Named turns come first, each shown by rows before and after it. Which turns, in which order, take the first row of each pair that follows to the second? Write the first one first, as in the answered first pair.
Falar (before -> after):
[ -9   3  -6  16  -2   9  -6  -4  -8 -11  12   2   4 -12  -3   8  16  -9
  -1   4  12  -6  26  -5  12  -9  -4  -5  -7  -3  -2 -12]  ->  [ -9   6  -6  14  -6   9  -4  -3 -13 -12  12  11   8 -14  -1   7  14  -4
  -1   2  13  -5  24  -2  14  -9   0  -3  -5  -3  -1 -11]
[  6  -1  -8   2  10 -11 -10  -6   1   4   9 -20   3  18   0  -5   0  -6
   6  -7 -19   2   4  -2   0 -10 -14   6   6  -4  -3  -5]  ->  [ -5  -6  -7  -1  12  -6 -13  -5  -2   1  -1 -14   8   4   6   1   5  -6
  11 -10 -10   5  -1  12   0  -1 -14  13   9 -15  -5 -11]
[  6   4  -9 -12 -15   6  -2  21 -26  -1  -9  36   9 -12 -12   3  -9  16
  -7  -4   9  14   5  11 -13  23  -1  -3  15  -1   6   5]  ->  [ 23   8 -10  -3 -12  -4   1  19 -16   7  10  17  -5  15 -26  -6 -15  11
 -13   2  -8   7  13 -18 -14  10  -3 -18   7  17  10  13]
[  9  -5  19   0  -6 -15   0  14   1   4  -4  -3   9   0  -3 -10  -8   1
  12   0   2 -10  -1  10  -4  -9   5  -6   0   0 -12   3]  ->  [  7  -6  19   2  -3 -16  -1  13   3   5  -4  -7   7   1  -4 -10  -6  -3
  12   1   1 -10  -1  10  -5  -8   2  -9  -2   0 -12   1]
dopo (before -> after):
[-10  -8   8   1   5  -6 -13  -2  10   2 -14 -16  -2  -1   6   7  15  -5
  11  -6   3   3  -4   7  -8   8  -6  -1  -3 -10  -7  -7]  ->  [ -7  -8  11   0   3 -11 -11   0  11   2 -12 -16  -3   1   6   6  12  -4
  11  -7   1   2  -4   5  -9   8  -1  -3  -4 -10  -9  -4]
[-3  1 -6 -7 -2  7 -2  1 -4  4 -7  4  4 -6  5  1 -9  2  3 -7 -2  8  0  9
  3  5 -2  5  4 -9  5 -7]  ->  [ -4   0  -1   4   4   6  -1  -4   3   5   4 -11  -6  -4  -6   1  -3  -9
   0  -1  -2   6   8  -7   4  -2  -6  -6  -2  -3   4 -10]
[ 15   7  -1  -2 -16 -19  -2  11  -6   6   4  21  22  22  -4 -13  -4  14
   6   0 -26 -10   2  -5   4 -13  16   6  23  -4  -6  -1]  ->  [  2   7 -16   6   6   8 -12   0  -8  10   2  25  24   4  -9  -6  -1  -2
  -3   6 -13  -7  11   5  11 -16  -8  16  33 -14   9 -19]
Nozit (before -> after):
[  1  -1   7   9  -5  -3   6 -11   7 -10  10  -4  -9   8 -14  -1  -1   4
   6   9   3   1   4  -9   8   3  -3 -14  -4  11 -13   9]  ->  [  4   2   5   8  -4   0   7 -12   4 -10  13   1  -7   9 -15  -3  -4   6
   3   8   0   1   6 -10  10   0  -3 -11   1  12  -9  10]
[  3  -3   4   2 -16 -16  -5  -3  -1  -2   5  18   5 -11 -13 -17   7   7
   9  -2  -8   2   5   0  -6  -2  28  -4 -10   7  -8  -4]  ->  [  1 -10   8   4  -7 -19 -10  -4   8   2   1  -7  -4  -5 -14 -18   8  -2
  13  -2 -11   2   1  -2 -13   3  19 -12 -17   7 -10  -8]
[ -1  -1   1   2 -19 -12  -1   6 -13  -1  15   8   5   1  11  -5   3  -4
   7  -5  -1  -5   4   2   5   1  13   6  13 -10  -5   3]  ->  [ -6  -8   6   4 -12 -16  -6   6  -3   3   9 -16  -5   6  13  -2   8 -11
  10  -5  -2  -4  -1  -1  -4   7   6  -1   4 -13  -9  -1]
fures (before -> after):
[ -9 -30  -7  -4   0  -3   0  -1  -1  17   8 -21  -8   6  -1  20  -2   4
   9  14  -8   7   9  -8  -3  -2  -5 -22  -4  -3 -13   9]  ->  [ -2 -17 -23 -10   6  16   3  -3  -8  19  10  -1  -6   2  -8  18 -18  10
  -6  18  -3   9  10  -4   3  -2  -7 -16   7   4   5  16]
[  8   5  14  -4 -21 -30   8   8  -1 -10   3   8   5  -1   2   3   1  19
   6  -2   6   1 -13   1  -4  -1  24  -7  -6   1 -19  21]  ->  [ 12  14   4  -6 -16 -15  10   7  -6 -10   7  22   6  -6  -4   4 -10  23
  -4   1  10   3 -11   2   1   0  22  -4   2   7  -5  26]
[  8 -11  -1 -13  -9 -22  -9  -2   9   8   3  -2   5   3   3   1  -1  -7
  14   6 -22  -7   3   1  -1  -8  10   7  -3   4 -19  -3]  ->  [  5   1  -8  -8  -8  -6   1  -5   6   4  15  16  -1 -17 -11   6  -4 -10
  -2  20  -4  -4  14  -9   6 -13  13   0   1  14  -6   5]
Then:
Each pair is 2 to 3 turns apart.
[ -6   5   7   3  -5   3  15  -1  -3  -4   8  10  -5 -19 -11   9   2   0
  -4  16  16   4   8  -7   4  -4  13 -12  -4  13  -4  10]  ->  [-18  -4   8   1   3   7   7  -4   1  -4  -7  -4  -8 -24  -3  13  10  -6
   2  13  20   4   0   4  -1   8   5 -11  -5   2  -7   3] | Nozit then Falar
[ -8  -8  14  14  -5 -13 -11 -13  -5   6   7 -14  14   4   7   3  24  -8
  17  -3  -7   4   4  -1   8  -7   1  -1   3 -23 -21 -15]  ->  [  6   2  11   8 -18 -17   0  -6 -15   3  15  10  21  11   6  -2  13   9
  11  -5 -11   2   5  -5  13 -14  17   3   8 -13 -18  -1] | Falar then Falar
[-10  -3  -5   4   1  13   1   4   1   0  -6  -3 -14 -11  -7  17   0  -3
  -9   7  19   7  -9  -2  -7  12  -1   0  -1  -4  10   0]  ->  [ -9 -10   9   4 -12  -9   4   8   1  -2  -5  -8  -9  -3   1  15  10   0
   4   0  12   4 -11  -4 -10   8  11  -4  -7  -8  -9  -2] | fures then Falar then fures
[  3  10  -9  14  17  -1   9 -15  10   0   6   1  -3   5  -2 -11  -9  -7
 -14   4  -1   4  15 -12   0  -2   6  10  -3   9  20  -1]  ->  [-11   4  -9   9  20   7   5 -13   4  -3  -7   8   4 -13   9  -3  -2  -8
  -9   2  12   8   9   7   1   8   4  21   1  -5  18  -9] | Falar then Falar
[ -2   3  13  -3 -14  -7  -6  -4  -1 -15   4  -4   3  -6   0   4  14 -16
  14  15  13   1   8   2   1  -9  13  -8   5 -13 -17  -2]  ->  [  6  13  -2 -13 -11   7  -8  -2 -10 -14  -2  21  10  -6   3   1  -4  -2
   4  13  11   4   3  14   5  -4  12   6  17 -10  -1   5] | dopo then fures
[ 10  10  -6  -2  11  15   7 -11   8   8   1   2 -17   0  -7  -8 -11   0
 -19  10  -4  -2   9  -5  -2   7  -6  -7   1  10  18   7]  ->  [ 14  10  -8 -11   4  12   8  -6   1   6  -8  14 -11   1   2 -10 -16  11
 -15   2  -7  -1   0   6  -3  12   2   0   5   7  18  10] | dopo then dopo
[ 19  -8  11  16  -2  10   9  -6  19  -3   9 -19   3  13 -17 -13   6  -3
  -6  -9  -7 -19  10 -13   6 -24  15 -13   0  15  -7   8]  ->  [ 27  -7   8   8  -1   7   5  -4  18   1  -1 -19   7  26  -8 -20  -4   6
  -1 -18 -18 -19  -2  -2   0 -15  14  -5   4  13  -3  11] | dopo then Falar
[ -4  -7  -2  -4  15   9 -10   1   1   5  -9 -11  -9   0   6  -1  -3  -9
   2   0   5   6  -7  15 -10  13 -10   1   1  -6   9  -3]  ->  [ -4   2  -2  -1   4  14   2   2 -11  -2   3  20   2 -14   0   3  -2  -4
  -5   6  17   7   5  10   1   1   4   4   9  -2  11   0] | fures then Nozit then Nozit
[ 15  22  -5 -19   8   0  -5  -2  -9   8  -4   6 -13  -9   3  10   7  24
 -21   5   0  15  10  -3   7 -12  10 -15   2   8  14   6]  ->  [ 15  13  -2 -24  11  -9 -14   1  -3  13 -17 -12 -16   1  13   9   7  25
 -12  -5 -11  13  -2   7  -3  -2   5 -13  -2   2   7   4] | Nozit then fures then Nozit
[  0  -5  16  13  -8 -20   7  -4  16  14  -3 -17 -15  14  18 -11  15  -7
   6   4   2   2  -4  -9  -8  -7  13 -10 -16  17 -20  -8]  ->  [-15 -11  12   6  -4  -5   0  -4   8  11 -21  -2  -3  -8  32  -2  19  -7
  12   0  18   7 -11  19  -7   5   9   5  -6  -1 -18 -17] | Falar then dopo
[ -4  -5   1   5  -3   5  -1 -10 -21   0   8  13   9 -32  -2   0  22 -19
  -8  15  10  11  15   8  10 -11  -5   6   9  -8  -8  -3]  ->  [  6  -1 -10  -3   0  12  -8  -9 -25   5   1  22  15 -20   5  -6   7 -10
 -10   9  -1  10   7  20   9  -6 -11  20  17  -6   4   1] | fures then fures then fures
[-12 -11  -2  -1  -5   0   1   2   8   4  -2 -14   3 -20   8  13   2   7
  -4   3   1  -1  -3   1   3   7   1   5   4  -8 -12   3]  ->  [ -4 -11 -11  -4  -3   5  -5   1   5   8  -4  -8  11  -9  11   9  -4  11
  -4  -2  -9  -1  -3   8   5   4  -3  15  12  -9  -7   1] | Falar then dopo then fures
[  1  13  -4  -8 -13 -18  -6  -8  -3   1  12   4   3 -10  19   2  30   7
   4   2   2  16   9  -5   3  -2   1  -3  18 -22 -15   0]  ->  [ 14  25 -13  -7  -9 -10  -4 -10  -1   7  23   5  -3   3   8  -5  15   9
  -9   7  -5  13  14 -18   5  -9  -2  -7  18  -7  -3   8] | fures then Falar
[ -6   2  13   8  14   0   1  -6   3  12   7 -22   2  -2   1   5   2  -9
   6  14  -3  -1  12  -9   0 -19  -2 -12  -1  -2  -4 -22]  ->  [  3  15  11   2   1   0  14  -1  -2   6  13  -1   0  -6  -6   2  -9   3
  -3  16   2   0  12 -17   4 -18  16 -16   2  12   3  -4] | dopo then Nozit then fures
[ 21  18 -20  10   5   0  -4  -5   0   3   9   9  -1   7 -13 -17  -5  -2
  -5  -1 -16  -9 -14  -2   8  -9 -14  13  15   2   4  -5]  ->  [ 20  13  -9  11   1 -17  -3  -3   8   3   8 -11  -9  16 -11 -19   1  -1
   3  -2 -22 -10 -19  -9  -1  -5 -10   3   4   4  -7  -2] | Falar then dopo
[ -3  -8   4   2   9   1  -5  -2   4  -2  -5 -14  -3  10   8   4  15 -17
   9  -3  -3   4  -2   4  -6   3  -5   2  -7  -2 -10  -8]  ->  [ -2  -7   2  -2   7   2  -5   0   2  -3 -11  -5   2   9  12   5  12 -11
  11  -6  -1   5  -6  12  -6   7  -2   9  -3  -5  -9  -8] | dopo then dopo
[ 14   1   3  -8 -17 -17   3   5  -7  -1  -1   9   2  14   2  -4  -7  10
   3  -3 -15  -3  -3  -4  -7  -4  10  -2  -1   3  -3   9]  ->  [ 16   0  -4  -6  -2 -10  -6   1   0   5  -4  -9  -5  23  -2  -6 -11   3
   0  -4 -21  -4  -5  -3 -11  -1  -6  -3  -3   3   5   4] | Falar then fures then fures
[  0   3 -10 -10   2  -1   2   4  -7   2 -19  -2  -8  -6  16  -2 -16   9
  -8 -15  15  -8 -27  18  -4  16  -5  -5   0  -3   7  11]  ->  [ -6  -4   3  -5  -1 -13   3   5  -3   1 -19 -15 -11  -6  19   0  -3   2
   2 -17  16  -9 -27  14  -7  15  -1 -14  -8  -8  -7   8] | fures then fures then fures
[  0   4   5  -4 -18 -14   8   3  -7  -5   2  10  11  -6   5   2   5  12
   7  -3   7  -1   0  -3   4  -1  15   0   0   4 -10   9]  ->  [-13  -4  -5   2  11   6  -9  -8   2   3  -8 -17   2  -9   3   8   7  -8
   4   1  11   1  -1   6   0   6 -16   3   1  -6   1  -8] | Nozit then dopo then dopo
[ -4  -8   7  13 -26 -26   9   1  -5 -17  11   2   8  -8 -10   4  15   9
   2 -13  12  12   0 -16   9  -2  24 -11   9   1 -21  -3]  ->  [  4 -14   4   8 -25 -32   1   3  -4 -11   2  -5  13   7   0  -2  11  14
  10 -22  -3  11 -10  -6   4   3  20  -3   9  -5 -25  -7] | fures then fures
[  2   8  17   2  -4 -15  -6   3  33  -8  13 -17  17  20  -7 -24 -11  16
   3  18 -21   1   2  11 -12   8  -5  -8  -5  17 -22   7]  ->  [-15   1  17  -5  -4  -6 -11   4  25 -15  -4  -3  29  -3   8 -15  -2  18
  11  14  -3   7  -6  39 -13  20  -5   6   3  -1 -25  -2] | Falar then Falar
[ 7  6  3 -6  3 -1 -5  5  4 12  9 10  6  9  0 -6 -9  6 -4 -5 -9 -9 -3 -3
  6 -3 -1 12 13  1 14  0]  ->  [ -4   7   5  -3   5   6   0   2   2   7   9  16   4 -12  -4   1  -4   2
  -7   3   9  -6   2  -1   9  -1   0   8  15  -1  16  -3] | fures then Falar then fures
[-18  -6   2   1   8  13  -1  -4   7  -4 -12  -8 -11 -19   1  13   5  -4
   1   7  14   4  -2  17  -4  10  -8  -2  -3  -5   6  -7]  ->  [ -6   5  -6   7  12  18   3  -9   8   0   6  -1 -13  -9 -14   8  -4  -6
 -13  15   8   2  11   0   3  -4 -11  -5   1   9  18  -3] | fures then Falar then dopo
[  0  -2   3  10  -2 -10  12  -1   2 -14   9   1 -12  -3  -7   2  23  -7
 -15   8   1  -4  21 -21  -1 -10   6  -7 -12   4  -5  -3]  ->  [ -3 -10  -2 -10   2  -3  -1   6  -2 -12 -26   1  -5  -1  18   1  16   5
  -5 -10  -4   0  -6  17 -12  16   0  14  -5 -12  -2  -6] | dopo then Nozit then dopo
[  3   7 -12   2   7  11   1 -10   3   0   3 -10 -12  -2 -18   5  -4  -4
  -4   7   3  -7  -5 -14   2   0 -12  -4 -11  13  11   9]  ->  [ -2  -8  -8  -3   6  -1 -12  -6   2   2 -12 -17   3   5   1   4   7  -4
  15  -7  -9  -8 -15   6  -3   3 -16   8 -10  -6  -5  -4] | Falar then Nozit then fures
[  2  -3  -4   7  -5  -2  -4  -7  -3  -4 -11   8  12   2   9  10 -14   1
 -11  -5  -8   4   1 -12  -1   7   7  -6   8   3   3  30]  ->  [ -3  -4  -1  13  -4  -1  -2  -9  -3  -4  -6   7   8  -5   2  14  -7  -6
 -13   0  -1   3   8 -17   2   3   6 -11   6   5   2  27] | dopo then dopo then Nozit
[  7  -1   4  -1 -20 -19   6  -2  -7   5  17   9  10  15   0  -9   4   1
   9  -7 -15  -9  10  -9   7 -20  11   4  -5  -1 -16  -6]  ->  [ 11   0  -2  -4 -17 -14   3  -1 -10   7  15  13  11  20   1 -12  -4   6
   6  -8 -19  -9   7  -3   6 -18  10  10   0  -2 -12  -5] | fures then fures
[ -4  -9   2   3  10   7  -9  -3  -2  -5 -12  -8  -8  -8  15  -3   7  -7
   2  -9   8  14  -4   7  -1  -3  -8  -5  -8 -16   1 -18]  ->  [  0  -8   1   9  11   5 -10  -7   0  -2  -1  -9  -6  -3   9  -5   9 -11
   0  -7   2  11   5  -3   3 -14 -12  -6  -9 -14   1 -23] | Nozit then fures
[ -3  10 -15 -21 -10   8  -5  -7   2  -2   2   1   8  -3  12  17 -13  -6
  -4   6   8   9   5   9   5  14  -2  16   8  13  10   1]  ->  [ -2   7 -14 -11  -3   6  -8 -13  12   2   8 -17  -1   4   4  16 -11 -14
  -6  12   3   6  11  -5   3  11 -10   5   1  17   9  -1] | Falar then dopo then Falar
[-8 -6  4 10  8  0 -1 -9  9  6  5 -9  0  4  0  1 10 -8  5  7 -4  1  3 -2
  1 -2 -8 -8 -7 -2 -3 -9]  ->  [  6   1   2  -1  -5  -8   3  -1  -1   5   6  12  10  15   5  -8   0   9
   5   0 -14   0  -3   1   3  -3   6  -1   0   3  -3   2] | dopo then Nozit then Nozit
[  1   6  -9   7   1   2   2  -9   5   9  15  -7  -5  -1 -17   2  -8 -16
  -1   2  -8  -8  18 -23   6 -12  -5  -9   0  10  10  -2]  ->  [-16   0 -10  -3  -2  12   0  -7  -7   1  -4  15  10 -27  -1  12   0 -11
   6  -4  10  -2   7   7   7   2  -2   8  11  -9   8  -9] | Falar then Falar
[  0   6 -16 -10   1   9  12  -5 -13 -10  19  19  -8  -3   4  -3   3  18
  -6   0  16  10  14 -21  -1 -20   2 -11  -2   1   1   8]  ->  [  1  -8 -14  -3  13  -1  -5  -9  -1   1  16 -14 -11  18   8  -9   9   7
   4  -6  -4   7  13 -22  -7 -22 -17 -12  -7  -6  -7  -6] | fures then dopo then dopo
[ 10   9 -25 -13   8  17  -2  -9   0 -18  -1  17  -2   4  -7   9  -7  17
 -16  -8   0   6  -4  16  -2   0  10  19   4  13  14   0]  ->  [ -8 -16  -4  -4   8  -4 -12 -10  12 -18 -10 -21  -7   5   5  17  21   1
   9 -14  -2   4  -9  18 -12   3   5  11 -13  -5 -13 -16] | Falar then fures then Falar
